In the data rows, the value 128 means zero.
Here are some numbered points:
[125 150  96 129 121 149  67  52 128 104 138 111 119 119 139 132  99 178
 113 141 121 109 108 106 105 107 121 123  78 157 166 169 103 100 135 121
 125 129 134 134 176 122 125 135 109 154 142 137  96  97  86 131 130 143
 112 100 104 128  97 124 126 134  55 136] 0
[114 172 151 158 123 127 138 150 132  95 108 165 180 113 108 135 136 126
 132 138 102 107  97 114 127  63  91 160 155 115 144 160  93 149 112 182
 165 110 136 133  87  87 127 131 132 143 174 181 131 141 110 107 124 103
 138 136 160 120 119 163 170 163 162  98] 1
[149 154 153 171 107  97 152 169 118 141 122 128 127  64  74 169 168  90
  95 138 148 139 121 123 120 170 106 147 119 165 140  95  88 145 109 126
 162 108 139 130 137  85  95 101 143 155 137 143 133 164 121 124  97 121
 108 141 104 147 121 121 129 122 122 152] 2
[139 138 146 142 146 119 125 121 120 128 125 114 136 138 140 127 131  98
  97  98 103 129 130  72 159 162  98 105 189  95 130 129 134 103 111 157
 167 169 129 128 120 115 181 154  94  94 159 153 144 151  99 142 148 122
 125 117 162 155 153 114 156 149 116 124] 3
[143 127 124  69  64 139 132 119 165 127 110 132  96 159 153 140 129 119
 162  64  58 132 136 132 129 100  90  93  88 132 146 109 160 161 124 126
 124 126 132 105 175 116 100 136  55 161 112  97 132 126 128 125  96  97
 173 100 100 166 102  91  91 131 108 161] 4
[137 109  95 105 183 116 138 129 128  60  59  52 152 160 170  96 137 119
 141 103 149 148 118 156 155 124 115 121 117 114 132 122 156 158 155 128
 152 146 110 165 114 148 107 148 111 125 124 141 146 113 168 112 151 111
 154 112 126 125 130 130 117 109 165 120] 5
[134 142 159 123 159 149 136  98 169 112 112 139 110 126 123 133 117  93
 143 136 132  62 168 101 151 123 117 122 109 174 145 132 136 137  92 139
 148 153 129 121 132 117 123 132 134 144  61  64 124 114 164 156 116 140
 109 129 149 136 141 139 111 159 164 167] 6
[ 54 172 154 149 155 125 133 130 132 141 122 132 138  69  70 158 173 166
 147 126 121 130 135 122 123 126 100 111 119 120 147 171 180 102 125 139
 105 173 177 112 145 145 131 129 166 163 177 167 132 135  56  57 153 163
 106  99 107 180 120 117  72 161 107 129] 7
[ 95 100 102 162 146 140 150 126 125 173 105 167 162 147 130 126 115 135
 131 135 121 148 110 165 150 144 128  99 126 134  71  57 165 154 153 129
 132 132 136 132 138 140 170 127  99 143 119 137 132 130 125 166  64 143
 130 118 173 158 152 121 154 110 121 101] 8
[121 125 124 121 126  95 101  99 100 150 150 144 147 139 141 135 127 126
  88 135 109 154 160 143 139 108 170 181 160 166 129 101 150 119 129 128
 139 113 152 144 117 106 104 149  60  56 135 100 145 131 127 127 127 135
 138 130 138 138 148 145 141 138  53 167] 9
[153 116 184 128 152 175 111 117 136 145 116 130  88 102 153 119 123 131
 137 121 126 127 137 178 101 146 138 125 134 137 154 125 132 137 164 111
 121 124 129 136 136 120 125 133 132 143  60 156  94 150 148 126  92 117
 139 137 100 141 147 145 154 109 159 125] 10
[142  62 141 130 138 143 131 126 122 139 158 162  97 111 161 166 113 117
 121 128 125 128 138 141 130 136 128 113 132 121  68 169  98 151 166 116
 103 129 134 132  87 119 129 127 127 138 150  99 106 149 142 123 122  67
 131 149 176 152  99  98 129 121 122 120] 11
[127  75  57 133  95 138 135 127 119 121 117 168 117 120 129 117 123 135
  97 155 124 129 129 138 148 143 139  99 101 136 151 106 161 157 107  98
 112 179 131 134 135 130 156 135 136 166 112  96 129 133 129 103 143 156
 149 150 117 120 117 117 129 118 179 113] 12
[113 186 112 125 140 121 102 122 131 101 149 145 123 126 143 139 138 171
 183 107 152 160 138 167  91 154 109 108 114 124 148  54  53  57  56  60
  63  65 148 120 129 134 124 141 132  65 171  98 150 166 166 111 118 133
 136 134  93  89 132 130 139 138 146 127] 13
Which three points above are nearest to each new point by angle? Their numbers follow each, nearest first.
[148  63 131 123 139 130 127 118 112 111 165 150 145 146 151 140 145 156
 125 141  96 129 131  67 165  94 100 133 125 122 139 136 128  95 164  98
 145  99  92 131 112 171 138  94 122 133 169 170 122  77 166  91 134 148
 152 140 107 107 147 146 119 108 167 150] 5 12 1
[173 134 127 134 132 119 121 163 123 152 147 125 117 163 160 174 151 127
 123 121 122 127 127 129 123 122 145 146 140  97 174 106 137 142  92  97
 141 106 111 171 123 125 130 133 137 126 131 147 111 134 125 135 128 127
 122 104 160 173 108 132 146 137 127 134] 3 2 9
[102 121 144 135 110 107 110 128 116 133 134 127 106 149 164 114 118 123
 122 128 124 124 103 160 115 122 147 153 118 113 109 163 161 125 125 138
 135 135 114 167 128 134 134 138 109 172 134 117 124 160 150 124 150 126
 123 119 132 129 132 132 121 112 169 119] 5 12 11
[105 144 112 103 101 126  66 136 128  93 139 157 119 150 114 172 108 138
 147 117 110  98 129 120 129 139 121 120 131 124 127 111 164 162 138 141
  98 102 150 116 131 134 121 126 122 123 116 111 107 162 110 168 163 112
 145 136 143  87  89 156 114 147 105 145] 4 0 9
[128 126 161 168 151 142 141 116 110 123 120 110 115 120 129 131 137 175
 110 110 143  87 102 108 120 125 155 151 152 148 163 119 112 175 112 142
 146 137 122 120  94  92 110 136 135 114 150 141  90 161 153 100 139 151
 109 145 127 120 125 125 136 104 160 122] 1 2 10
[122 163 115 126 140 130  99 121 131 101 151 119 126 128  56 141 137 168
 178 115 120 150 126 127 158 105 160 117 134 111 138 140 126 135 137 142
 131 133 108 134  92 146 137  98 153 148 128 135 163 111 114  97 109 126
 127 126 140 138 125 122 132 128 134 139] 7 1 0
[129 128 136 129 129 128 130  97 114 177 112 144 139 111 112 133 123 128
  88 103 113 114 159 120 132 137 126 140 112 111 136 129 124 127 122  88
 145 129 128  93 154 116 125 126 164 131 145 112 130 137 166 174 183 137
 109 129 129 125 134 101 105 128 113 124] 6 2 3
[162 114 113 129 139 127  95 161 127  98 108 100 127 132  60  59  55  91
 100 114 143 107 159 115  52 170 125 105 120 129 147 150 130 124 129 104
 113 118 149 141 121 115 138 104 169 129 129 126 134 114 115 106 111 133
 146  59  75  74 131 115 124 118 122 115] 0 10 12
[ 59 137 128  85 142 127 130 118 111 174 163 140 138 137 113 114 139  87
  99 151 127 133 114 122 132 109 149 130 133  59  77 160 153 151 136 134
  96 142 129 119 157 155 130 129 113 122  97 141 142  63 154 104  89 113
 121 142  96  94 133 131 165 155 145 108] 8 12 7
[111 132 112 126  67 121 100 120 136  98 146 142 149 126  57  59 152 103
 127 121 154 129 130 101 137 115 154 118 126 131  65  58  55 150 145  55
  58  59  68 163 129 134 115 110 120 138 159 166 102 150 155 164 110 121
 129 123 135 130 132 131  91 130 141 151] 13 2 8
[114 115 130 125 149 147 154 151 119 127 127 119 122 125  97  95 111 125
 139  62  57 131 104 139 136 124 122 128 133 165 110 111 104 141  92 143
 121 122 162 152 125 101  97 137 103 100 103  94 123 128  94  98 137 146
 121 114 144 136 125 123 111 141 141 130] 4 9 6
